In the data rows, 50 means zero.
Each pair is two rows. How far apart are they, by a hidden measure? 0 means very close, and 20 very far. Two or three weighted sums of its numbers give each row a place; it is the straight-line distance between the places.
44,49,37,55,55,54,38,48,46,52,49,51,51,40,48,34,52
48,41,31,51,60,67,65,38,45,47,38,67,61,56,52,29,42 >> 8
55,40,48,34,56,58,58,38,51,44,63,63,63,67,47,43,33
45,38,56,56,56,33,46,48,33,55,57,55,39,51,39,53,56 >> 13
42,46,35,64,65,67,42,48,42,65,67,62,35,48,46,33,66
56,32,42,42,35,60,60,64,37,50,40,62,66,63,33,43,43 >> 14
34,55,55,56,39,50,40,51,48,49,32,47,44,56,55,56,57
52,37,47,47,36,52,55,63,65,63,41,50,43,34,63,56,48 >> 9
39,55,55,48,32,47,44,34,52,52,45,44,49,42,54,54,57
44,34,60,61,61,50,63,70,30,37,43,47,48,38,54,64,68 >> 9
63,58,52,38,43,51,42,49,60,61,60,53,36,44,50,40,36
33,44,43,30,56,61,62,35,47,45,30,60,56,53,42,48,42 >> 6
67,60,47,56,34,42,47,44,36,65,62,52,47,61,39,43,44
67,61,60,59,40,49,40,53,57,63,31,45,46,34,62,52,51 >> 6
53,60,60,40,50,45,35,65,66,60,58,35,43,49,40,57,49
37,66,64,54,50,57,45,50,46,32,52,64,65,63,38,44,44 >> 7
45,50,38,61,61,56,55,67,35,44,47,43,36,67,58,48,57
46,54,52,47,51,43,47,37,51,47,51,35,48,44,53,54,58 >> 3
45,33,50,47,54,40,46,40,68,66,59,60,45,46,42,54,61
48,42,32,62,66,64,41,47,39,64,64,65,39,47,42,65,63 >> 12
34,62,65,62,39,44,41,51,54,61,63,41,50,42,60,58,56
44,47,53,51,53,56,45,49,37,57,59,56,38,48,42,55,55 >> 6
55,55,36,45,43,63,64,67,60,45,44,36,54,58,62,32,42
61,37,48,42,60,61,56,53,42,47,36,61,66,63,63,43,43 >> 11
57,59,58,44,49,38,61,62,63,34,42,41,67,68,65,28,43
48,45,29,52,53,54,40,46,40,51,48,49,37,49,44,44,46 >> 17
47,42,34,52,49,64,66,65,39,46,46,42,57,56,55,60,65
38,47,47,41,41,34,67,62,53,54,62,64,39,46,48,45,42 >> 17
34,48,44,31,52,51,55,41,48,35,50,51,52,38,51,44,53
43,53,49,50,37,48,50,51,48,46,47,46,48,35,51,45,48 >> 5
32,43,46,31,63,64,64,33,46,44,30,57,61,62,38,45,39
66,35,43,42,34,52,55,53,36,48,45,63,61,60,58,38,43 >> 3
61,56,52,39,50,42,65,68,66,63,39,48,44,51,48,51,30
66,66,63,37,50,43,66,65,57,60,43,45,35,53,49,48,35 >> 6
52,44,46,40,58,61,64,35,41,45,30,63,65,64,42,47,38
48,45,39,32,51,58,64,65,55,55,38,44,50,47,41,33,54 >> 6
47,37,52,52,49,35,50,45,32,64,65,65,40,52,45,50,55
65,63,38,42,39,60,58,56,47,41,45,36,55,53,52,37,45 >> 12
66,41,45,43,35,66,57,55,55,33,41,43,42,52,58,63,64
31,68,61,47,57,67,65,41,44,46,42,42,31,65,64,59,45 >> 8
68,62,53,57,66,64,38,45,45,49,37,34,63,65,62,47,61
45,61,58,61,28,42,47,33,61,61,63,39,48,44,65,63,65 >> 17
56,54,52,38,46,34,67,68,65,32,43,47,34,51,52,57,39
43,42,62,65,58,53,53,41,46,45,33,46,59,67,71,30,44 >> 4
46,57,56,57,67,42,47,39,61,63,63,42,48,43,60,60,55
67,61,40,44,40,58,63,63,65,41,47,39,61,58,51,30,39 >> 12
47,41,46,50,47,35,45,45,33,52,51,53,42,48,39,51,53
56,64,61,28,41,46,47,42,38,59,65,60,53,57,64,32,40 >> 5
47,42,46,45,53,31,43,43,36,51,54,57,42,47,38,59,60
39,47,41,55,50,44,51,40,51,35,63,65,63,63,47,43,37 >> 12
65,58,54,63,65,30,38,44,47,43,37,55,67,66,53,52,63
46,48,35,49,54,53,43,48,42,45,47,51,32,43,44,30,49 >> 9
50,41,38,62,64,60,53,61,64,33,41,47,48,41,33,54,64
49,47,37,54,50,64,67,63,49,31,43,47,50,43,37,62,51 >> 6
42,61,59,53,34,46,44,34,63,64,64,35,50,47,56,47,48
45,34,56,62,66,37,49,50,32,55,50,48,38,49,42,60,63 >> 9
40,47,39,40,33,56,55,63,69,31,41,48,45,39,60,52,52
59,59,34,45,40,56,50,53,51,40,49,34,60,59,66,36,47 >> 10
33,56,53,50,41,52,39,51,52,49,33,46,48,29,47,48,45
50,30,43,45,44,39,62,64,64,52,54,39,44,47,43,53,62 >> 12
64,61,36,44,43,35,57,56,51,37,42,44,64,64,63,63,41
49,52,59,36,45,46,31,66,61,59,36,46,42,56,58,63,62 >> 5
47,35,55,54,59,42,51,40,57,57,59,33,47,46,33,58,57
34,44,46,63,65,64,63,45,43,29,66,62,67,36,47,42,63 >> 9
45,35,65,61,58,33,53,46,57,58,62,66,43,49,43,60,56
34,41,47,42,41,36,61,52,55,65,61,51,32,43,46,45,43 >> 6
63,64,57,38,45,47,43,38,32,61,64,54,56,64,31,37,46
49,39,58,61,57,32,46,44,31,54,59,55,43,49,37,56,57 >> 6
48,39,59,62,58,39,49,45,57,56,52,54,45,49,37,50,49
62,52,53,61,39,45,47,40,60,60,64,59,32,43,45,41,30 >> 7
54,54,53,32,46,45,31,65,64,63,42,49,40,66,67,65,34
50,55,33,44,46,61,62,62,64,45,46,39,67,66,62,35,46 >> 9
47,47,33,56,54,54,44,46,42,55,57,57,36,47,46,59,59
60,40,43,44,43,38,32,54,50,64,63,57,55,38,43,45,46 >> 4
46,30,61,64,61,39,49,40,63,65,63,36,50,46,64,68,62
64,41,43,47,42,65,58,50,60,66,35,44,48,43,35,60,52 >> 4
40,48,39,55,49,49,55,41,49,41,61,68,68,62,44,48,35
64,61,35,41,47,44,39,34,64,61,54,55,61,68,39,45,46 >> 7
45,48,52,49,34,46,46,35,50,53,55,39,46,41,58,55,53
60,50,41,49,38,53,56,57,38,46,45,63,65,65,66,42,44 >> 5
63,50,54,30,43,46,47,38,62,64,60,53,55,39,47,43,37
42,46,43,33,61,64,63,63,35,45,48,39,64,57,49,52,29 >> 6
47,51,38,54,62,68,63,36,40,44,41,34,60,50,57,63,36
39,46,42,61,65,69,67,45,46,39,63,64,62,38,44,42,52 >> 4
67,64,60,45,55,36,47,45,42,31,65,66,57,51,62,37,48
52,61,35,47,47,39,58,62,63,57,30,45,48,41,31,56,51 >> 10
58,44,57,63,32,46,47,44,60,65,63,58,49,41,51,43,37
39,59,52,59,62,60,50,33,40,42,47,44,39,64,52,52,63 >> 13
36,57,61,62,38,49,41,65,66,64,29,43,46,35,60,58,52
48,56,63,60,56,39,47,47,40,52,52,58,65,62,34,43,44 >> 9
58,66,64,34,45,48,39,66,61,53,47,32,46,53,42,29,50
62,54,57,65,64,36,42,47,42,40,34,64,66,60,48,59,67 >> 11
49,45,60,61,62,66,47,40,37,61,67,66,36,48,44,54,54
44,42,34,48,53,54,40,47,42,58,61,62,31,44,45,31,58 >> 9
46,44,34,57,59,57,38,50,41,59,61,63,35,49,47,32,60
53,61,37,42,47,43,37,64,51,56,62,64,57,33,40,45,47 >> 5
46,48,46,37,35,48,59,64,63,52,25,41,49,48,47,37,64
46,68,67,61,63,47,47,34,64,64,64,42,49,41,61,60,58 >> 10
62,61,40,45,36,62,61,61,36,48,38,57,57,54,32,43,42
66,64,39,44,43,57,57,58,34,46,44,32,56,52,52,41,48 >> 9
54,61,65,66,32,43,51,44,32,57,49,57,66,66,38,43,48
39,61,51,52,60,67,41,47,46,36,66,59,51,55,62,31,41 >> 7
47,47,47,34,55,54,60,67,59,46,34,41,49,47,47,35,59
62,65,68,31,43,46,35,57,52,52,33,48,46,33,66,63,60 >> 12
65,42,46,35,60,61,62,40,49,38,60,62,59,32,45,43,32
62,61,59,41,47,37,59,55,52,35,47,46,49,51,49,51,39 >> 13
59,54,53,51,44,52,37,57,53,57,36,47,45,63,64,60,65
47,38,61,60,62,37,48,41,64,60,59,62,45,45,38,66,60 >> 4
51,48,33,58,49,57,69,66,41,43,46,40,65,56,51,58,61
59,52,55,64,37,46,45,37,58,61,64,57,35,48,45,39,62 >> 12
50,32,59,64,63,39,51,45,55,54,46,56,43,49,41,67,61
59,56,53,30,45,43,32,53,53,51,40,48,37,51,48,51,34 >> 5
58,36,45,39,52,52,54,49,44,45,33,51,52,54,39,46,42
57,50,57,64,61,36,51,50,45,38,31,65,68,57,53,65,31 >> 5
45,40,57,58,65,30,43,43,30,65,63,64,41,47,39,63,58
65,67,62,42,47,41,50,50,54,58,43,49,39,68,63,59,31 >> 10
38,65,63,64,35,49,44,59,60,59,55,44,49,38,48,48,45
47,36,61,58,61,52,34,49,46,40,56,50,55,63,67,43,49 >> 8
55,48,48,42,42,34,50,56,54,37,46,41,61,61,61,30,49
50,40,65,62,66,32,43,43,30,64,62,63,42,53,36,62,59 >> 14
54,53,32,42,44,31,53,55,56,39,44,40,64,61,66,34,47
42,45,40,58,61,64,40,46,43,62,62,63,65,46,47,34,56 >> 15
51,56,39,47,41,63,65,63,59,40,48,40,47,60,63,30,44
44,34,63,62,54,56,64,63,37,42,48,46,43,34,54,62,60 >> 9
30,55,55,55,35,44,42,63,64,62,33,43,45,29,63,62,61
50,40,65,65,64,62,47,48,37,53,56,61,32,50,48,32,61 >> 13
39,56,53,62,64,57,53,33,43,45,49,47,40,67,55,56,66
49,42,39,31,65,66,53,58,64,63,37,43,45,44,39,50,57 >> 9
32,43,45,44,40,37,64,63,60,50,63,64,40,44,49,44,39
64,64,54,51,33,43,47,45,42,31,59,50,60,63,61,50,35 >> 14
64,66,52,49,42,49,49,41,51,60,63,65,53,37,40,46,40
39,60,59,60,32,49,44,28,63,62,62,43,47,37,62,62,64 >> 2
47,46,33,60,63,68,37,49,44,30,48,54,61,44,46,43,65
60,63,37,44,44,33,56,54,49,41,48,45,63,67,64,62,37 >> 13
64,66,62,49,57,38,48,48,39,53,61,65,61,50,33,44,50
61,65,65,35,48,48,32,50,52,54,39,51,41,67,67,61,59 >> 5
54,43,30,48,60,66,64,36,43,46,43,37,50,57,61,61,55
66,62,37,43,46,42,63,56,58,60,63,35,42,46,44,32,57 >> 12
56,33,46,41,52,48,50,53,37,47,36,58,65,66,36,44,41
63,60,62,31,48,45,33,68,64,63,37,50,46,58,57,53,28 >> 3
47,37,52,55,55,58,42,48,35,53,55,56,42,46,46,60,55
56,59,53,35,45,43,52,52,55,55,44,46,39,61,64,59,34 >> 9
49,46,34,56,48,59,64,33,40,45,42,60,66,66,59,47,38
57,57,31,47,45,34,65,65,62,37,42,37,65,66,62,28,43 >> 17
49,38,47,44,62,60,59,60,42,44,35,64,66,64,37,45,40
36,45,43,39,62,65,65,62,50,38,46,46,36,53,54,64,61 >> 5
48,36,50,49,49,39,51,42,60,59,58,33,47,46,35,65,62
43,45,33,51,56,57,38,45,40,59,63,64,31,44,47,30,62 >> 18
36,56,50,58,64,35,49,43,40,60,65,64,62,45,40,51,41
33,54,48,53,39,49,44,52,48,48,34,46,48,37,49,46,50 >> 9
43,45,33,53,57,58,40,49,41,59,57,59,33,47,46,55,59
40,58,59,59,35,48,44,61,62,59,60,40,49,38,67,60,60 >> 9
56,45,46,32,53,53,53,38,47,40,46,51,55,34,44,49,30
33,52,54,62,67,32,43,47,45,30,55,47,57,64,64,40,46 >> 14
37,57,56,58,38,46,44,58,59,58,33,42,49,40,56,58,59
39,47,46,37,65,58,52,60,62,33,42,47,43,37,64,55,50 >> 6
35,42,47,43,36,69,62,50,55,62,37,45,47,36,64,65,61
49,46,41,57,50,63,68,61,52,31,37,47,48,48,36,62,56 >> 16
50,53,62,34,45,48,66,70,60,55,37,44,42,58,61,61,63
64,53,49,57,65,42,46,46,39,62,60,58,54,62,37,43,47 >> 7
46,35,55,52,50,38,47,43,52,44,45,32,48,47,33,50,49
64,33,43,44,43,34,55,54,63,61,63,40,48,47,38,57,51 >> 13
39,55,57,55,34,50,45,60,61,60,62,43,48,38,64,65,63
43,48,40,53,54,65,68,63,34,44,43,46,39,49,55,63,64 >> 5
58,49,60,32,41,50,44,35,62,61,59,48,62,40,42,46,41
64,58,56,36,46,48,61,61,63,67,40,47,44,58,53,49,50 >> 5
47,41,61,59,61,32,46,49,32,61,60,64,42,44,37,62,64
47,38,30,46,55,69,64,52,31,35,46,45,45,37,62,54,45 >> 2
59,62,33,42,45,46,34,62,64,60,52,37,43,47,41,57,47
59,42,48,43,35,61,53,52,58,33,45,45,39,56,65,66,60 >> 2
63,37,45,45,39,30,67,59,48,55,33,43,48,47,39,65,64
45,46,38,56,58,60,40,45,40,51,50,49,33,46,44,28,49 >> 12
54,61,65,30,41,48,47,39,61,48,56,64,65,38,48,43,36
32,48,50,33,56,65,69,39,46,44,63,58,54,49,36,47,39 >> 5
59,57,42,44,35,62,60,61,35,44,46,62,64,65,64,41,44
32,44,43,35,64,64,63,39,50,39,66,65,65,32,49,42,32 >> 2
62,64,33,41,45,44,38,62,53,50,61,63,43,46,48,43,63
58,58,54,43,44,37,50,48,53,38,44,46,60,62,66,65,43 >> 10
45,46,36,47,52,58,35,45,45,30,60,61,55,38,47,43,54
43,33,59,62,61,37,51,44,63,62,61,36,45,48,32,58,60 >> 14
67,65,35,45,42,66,67,66,66,42,46,35,63,61,63,36,46
39,42,47,42,38,58,52,58,64,65,49,31,44,47,50,44,38 >> 7
38,54,62,61,62,34,46,46,43,32,59,46,54,60,43,47,44
55,58,61,62,54,54,33,45,46,45,40,35,61,47,58,62,61 >> 13
39,44,39,60,62,61,33,46,47,27,64,66,65,41,50,37,61
63,61,51,53,42,49,48,39,46,58,67,65,35,48,49,41,64 >> 4
52,64,67,34,47,48,40,32,62,51,54,61,33,41,45,44,35
47,43,40,31,59,51,55,65,31,44,45,48,37,64,57,47,56 >> 7
36,59,66,65,59,35,47,50,40,63,53,48,62,64,42,48,42
48,42,62,58,60,38,48,46,57,56,59,60,49,44,34,59,56 >> 5
48,40,56,55,62,38,47,44,64,59,65,65,45,47,35,66,60
64,38,47,39,63,58,56,53,42,45,39,65,61,66,34,43,46 >> 5
42,46,38,47,62,62,64,38,47,50,41,66,61,59,50,56,37
34,67,60,54,53,63,69,35,38,45,47,42,35,60,68,60,53 >> 11
46,42,60,60,61,32,45,45,33,63,63,64,42,48,41,62,61
64,53,53,30,41,49,50,44,37,59,49,58,68,64,55,36,37 >> 5
47,41,64,63,65,34,47,44,28,64,62,66,43,48,40,59,63
63,38,45,42,51,52,57,60,43,45,39,62,63,62,57,43,46 >> 7
62,59,41,44,32,52,51,52,37,45,40,61,62,62,31,48,48
37,59,52,47,39,47,42,61,66,64,64,41,48,41,49,50,55 >> 2
63,64,63,40,47,47,44,60,52,54,61,65,37,47,47,43,33
40,47,40,47,53,57,38,44,48,54,57,59,61,43,49,36,60 >> 7
56,51,52,38,47,37,55,57,57,31,45,45,31,64,68,67,42
40,60,63,60,38,45,44,69,66,64,65,44,46,38,64,61,59 >> 6
69,31,46,48,33,62,64,61,38,42,41,53,52,50,35,44,43
64,31,45,43,29,64,67,63,38,49,41,58,58,55,33,39,44 >> 4
47,44,30,63,64,60,48,35,45,48,42,40,60,66,64,53,51
46,44,31,61,62,61,40,45,39,50,47,51,29,45,46,35,54 >> 12
60,66,64,58,34,46,48,47,33,50,58,67,62,58,39,45,43
58,52,33,43,45,48,37,62,67,60,51,52,39,47,47,41,54 >> 3
65,63,34,43,42,59,59,59,55,42,45,38,52,51,52,35,44
61,51,53,32,41,46,48,47,36,58,52,62,63,60,51,34,42 >> 10
44,35,65,64,55,47,61,42,46,51,37,60,65,63,58,49,34
35,45,43,63,61,69,64,44,46,39,61,60,60,37,47,40,56 >> 10
57,61,62,38,46,43,65,64,67,31,44,46,33,67,62,63,39
61,63,61,60,44,47,41,67,65,62,37,46,44,65,64,63,63 >> 8
49,41,64,57,49,54,60,43,46,46,32,61,65,66,59,35,39
52,39,47,50,41,31,61,64,67,54,32,45,51,43,36,54,61 >> 3
48,48,43,35,59,50,63,65,61,50,31,42,45,46,45,36,60
49,33,43,45,40,32,54,63,62,65,38,42,45,42,66,58,52 >> 12
47,34,55,57,56,40,46,42,55,56,55,32,45,44,60,59,60
59,63,29,45,47,34,58,57,56,38,47,43,55,49,51,31,40 >> 10
64,62,56,47,57,36,45,48,40,29,62,62,60,54,35,41,45
67,61,51,58,38,45,46,49,39,30,52,53,66,65,58,49,38 >> 7
61,65,63,31,45,48,44,63,57,51,54,65,39,46,47,37,59
48,39,59,63,59,36,50,43,55,48,48,49,41,45,34,54,59 >> 9
50,38,57,49,59,66,65,43,46,43,36,62,66,58,49,36,44
48,43,44,41,35,53,53,62,67,31,43,47,41,65,65,59,49 >> 7
63,64,64,32,44,45,56,53,56,49,42,48,38,56,56,59,31
53,55,62,65,64,41,48,44,34,61,58,51,56,36,43,47,37 >> 8
46,41,31,62,66,66,42,46,38,59,57,56,43,49,42,51,50
50,41,33,62,60,58,57,64,64,33,42,49,45,42,30,59,63 >> 12
61,64,61,59,41,46,44,34,64,51,53,62,39,47,47,36,59
45,49,41,52,61,64,62,57,41,44,46,34,61,53,52,57,33 >> 14
36,55,56,58,39,47,44,57,58,58,35,44,47,62,59,57,55
42,62,59,56,36,45,46,32,57,59,54,38,47,39,58,58,54 >> 6
45,46,30,64,62,69,44,42,39,65,62,61,34,46,42,25,55
49,38,62,64,62,38,49,44,62,63,62,32,47,44,32,63,61 >> 18
46,41,28,66,61,53,60,63,63,37,44,50,45,44,30,57,61
42,47,48,51,32,44,46,30,49,51,47,43,52,36,50,53,50 >> 7
51,37,62,60,59,33,44,43,35,57,55,59,43,48,40,52,51
65,63,58,47,35,41,44,46,45,34,63,49,57,65,65,50,31 >> 6
63,34,43,46,42,37,52,55,63,61,59,43,47,47,40,56,48
47,42,48,49,53,38,47,43,52,50,51,50,44,49,37,54,50 >> 7
61,35,45,44,46,31,62,68,63,58,39,48,45,36,59,48,53
48,33,56,49,55,46,49,37,51,53,51,38,49,45,48,50,48 >> 8
50,32,40,44,49,44,37,61,49,57,63,63,54,30,41,40,45
54,57,61,38,46,42,59,63,58,51,42,49,38,64,64,64,33 >> 9
45,48,46,38,54,57,62,63,61,37,45,44,42,30,49,56,61
45,33,62,61,63,38,47,41,62,57,61,31,41,49,34,52,49 >> 12
62,66,29,36,43,49,48,38,57,62,65,54,55,64,26,41,42
38,63,64,61,53,33,44,49,45,32,51,60,64,65,38,45,46 >> 16
62,60,34,43,44,47,44,31,65,63,55,53,68,64,38,42,46
51,44,59,58,63,62,46,46,36,61,66,66,44,50,42,61,63 >> 11
44,49,47,47,32,46,48,34,54,52,52,40,49,41,52,54,52
51,45,44,37,65,67,62,31,44,43,37,50,55,58,38,43,46 >> 7
46,37,63,60,59,38,49,42,60,59,57,62,45,46,37,57,54
33,40,45,47,42,38,60,68,60,49,57,65,32,44,43,40,43 >> 12
41,48,43,34,61,68,63,55,51,38,45,47,42,55,62,60,65
47,48,55,54,52,56,42,48,39,52,49,52,39,46,41,52,47 >> 8
45,29,58,56,57,46,49,37,62,59,59,40,49,45,68,64,62
67,64,34,39,42,46,44,38,63,63,59,50,58,62,38,39,42 >> 3
47,46,29,52,51,55,43,51,36,51,50,51,37,51,44,48,47
66,63,42,42,38,55,53,53,32,46,42,37,62,64,62,38,45 >> 8
54,48,54,29,43,47,35,67,64,61,34,45,45,30,54,59,65
66,34,42,43,44,35,65,52,54,60,62,37,46,45,41,63,58 >> 10
42,57,52,56,32,44,45,28,65,65,65,42,48,39,65,63,62
43,56,62,64,63,61,42,47,46,34,61,51,55,64,37,45,45 >> 17
39,60,60,60,37,48,45,63,62,61,59,44,49,36,60,58,54
55,34,47,44,32,64,69,63,36,43,42,52,53,51,56,40,46 >> 1
60,65,33,45,43,54,58,60,56,42,45,37,54,53,50,37,45
41,46,45,38,56,65,67,65,34,42,47,41,30,63,52,57,62 >> 8
58,52,39,45,45,51,51,51,34,41,44,37,57,60,59,39,45
47,43,60,53,49,48,45,47,39,62,65,66,36,48,46,35,49 >> 9
41,59,60,61,32,45,49,32,67,62,61,41,48,40,64,61,62
50,48,42,30,65,64,53,54,31,40,42,44,38,64,67,59,50 >> 11
45,55,58,56,28,43,47,37,59,64,62,39,45,39,68,64,67
42,48,37,61,60,57,57,45,48,35,58,60,63,33,49,45,35 >> 4
68,34,43,43,31,64,66,60,41,43,36,57,54,55,32,45,41
46,63,63,64,64,47,50,38,60,67,62,36,48,42,68,62,65 >> 10
34,67,64,62,37,45,42,47,54,54,59,38,50,42,65,60,56
38,58,53,51,32,49,44,54,54,56,55,39,45,42,65,64,60 >> 5
67,63,31,43,41,35,58,58,57,38,48,43,51,52,49,27,41
47,45,36,66,59,57,55,65,34,45,49,42,31,64,58,46,54 >> 7
49,46,40,59,62,59,53,60,61,26,37,47,49,44,35,54,60
41,30,60,63,57,53,38,43,47,41,33,61,63,67,56,49,38 >> 9
64,64,41,42,35,66,66,65,38,44,40,64,63,64,32,43,46
38,49,39,57,54,52,30,50,45,32,52,57,60,39,46,37,62 >> 13
40,64,65,65,41,48,44,66,61,63,30,46,43,35,63,64,60
49,40,66,60,61,33,47,46,32,52,57,62,39,49,46,61,60 >> 7
45,42,57,49,57,64,63,36,46,44,46,34,54,50,64,64,61
58,56,36,43,47,40,30,64,63,58,52,32,43,45,45,32,54 >> 13
66,62,39,47,42,61,62,62,32,45,42,32,51,54,52,39,48
66,65,55,47,63,65,31,41,44,46,43,38,55,65,64,52,53 >> 7
56,52,47,32,47,45,32,58,59,57,40,49,39,65,67,61,28
57,56,40,44,37,64,62,60,35,45,42,36,62,60,63,37,43 >> 9
39,48,48,31,65,65,61,54,39,41,46,39,57,52,61,66,32
38,31,51,56,66,65,56,57,38,43,43,48,42,37,60,46,59 >> 12
37,43,43,55,59,62,67,38,45,38,57,57,51,52,46,45,35
52,50,33,47,44,52,55,55,56,40,48,39,59,58,62,34,47 >> 5
50,40,53,59,61,67,45,47,36,60,57,55,33,46,48,35,63
43,46,40,59,65,64,68,45,51,39,51,51,53,36,47,42,30 >> 10
30,46,46,28,65,65,66,42,46,38,60,63,60,34,46,45,29
51,65,62,63,61,43,45,41,65,62,63,34,46,46,61,64,64 >> 11
38,54,55,53,37,46,43,45,50,48,49,44,50,34,52,53,58
51,40,48,48,45,34,50,43,52,52,54,57,47,48,35,58,57 >> 5
65,33,42,44,47,42,38,61,64,58,47,59,70,36,41,49,44
45,43,61,62,64,63,43,49,41,49,53,58,63,37,47,38,63 >> 11
66,62,65,66,42,51,40,65,63,57,36,48,39,55,51,51,53
64,67,66,41,45,37,65,66,65,34,47,39,57,55,53,47,44 >> 7
41,31,50,58,62,66,33,40,49,43,35,58,50,65,69,58,40
66,62,44,43,35,57,58,56,38,45,40,51,56,55,55,41,45 >> 5
41,63,64,58,50,61,62,33,37,44,44,45,41,59,63,64,55
39,46,41,57,57,55,34,41,44,31,48,52,51,42,50,37,54 >> 8
65,33,43,43,62,65,65,63,43,41,34,63,66,62,37,43,37
32,64,63,58,51,33,44,46,46,35,55,65,64,60,47,37,44 >> 16
63,67,41,48,47,35,62,66,55,51,36,46,46,36,58,52,56
46,33,57,55,60,38,46,43,59,59,60,62,45,47,34,62,63 >> 9
51,34,56,53,54,40,51,39,54,52,52,33,46,46,53,53,48
64,54,50,34,43,46,42,53,59,63,63,58,41,46,46,38,61 >> 10
36,47,46,42,32,70,61,47,56,29,43,46,42,43,65,62,57
41,50,51,43,36,63,63,62,50,57,64,31,42,46,48,40,34 >> 9
34,55,61,63,63,39,45,45,35,62,59,51,50,34,44,46,41
45,45,45,40,36,65,63,55,55,63,60,36,47,50,49,39,30 >> 14
42,46,42,33,57,51,62,64,62,38,49,50,42,63,57,52,58
48,47,44,35,63,63,54,53,59,61,36,42,48,47,44,32,57 >> 7
43,46,34,63,66,66,39,45,45,32,49,52,55,37,46,44,62
51,41,65,63,66,65,45,48,36,59,59,57,40,47,45,52,45 >> 6
42,52,40,60,65,62,57,52,39,45,44,37,54,53,63,67,35
54,59,62,59,38,46,46,48,40,31,67,65,58,52,61,61,35 >> 6
40,64,63,63,66,42,46,40,62,60,64,37,47,43,60,64,60
51,41,54,51,49,30,46,44,34,51,51,56,43,51,41,52,55 >> 7
54,44,48,35,64,68,64,31,43,41,33,50,58,60,36,43,43
44,32,58,53,54,65,33,40,47,43,32,62,61,50,57,62,35 >> 10
65,40,45,43,38,60,66,61,54,49,33,47,49,45,36,61,60
30,64,55,49,60,33,42,47,41,36,61,61,53,56,65,39,43 >> 16
32,64,64,62,41,46,38,60,60,57,39,47,46,56,60,54,56
42,60,59,59,28,45,47,34,55,57,53,40,48,41,58,56,55 >> 4
65,64,59,36,44,48,40,28,48,60,57,66,33,42,49,47,34
54,52,32,42,46,32,67,65,63,41,46,41,52,51,58,64,41 >> 13
54,64,64,33,41,45,47,45,38,56,62,61,53,56,64,30,42
41,47,50,38,61,66,65,56,50,31,45,48,43,36,64,62,58 >> 6
41,65,60,59,60,43,48,36,55,54,48,36,50,47,56,59,61
48,45,47,35,35,56,57,65,66,55,53,37,48,46,47,39,28 >> 13
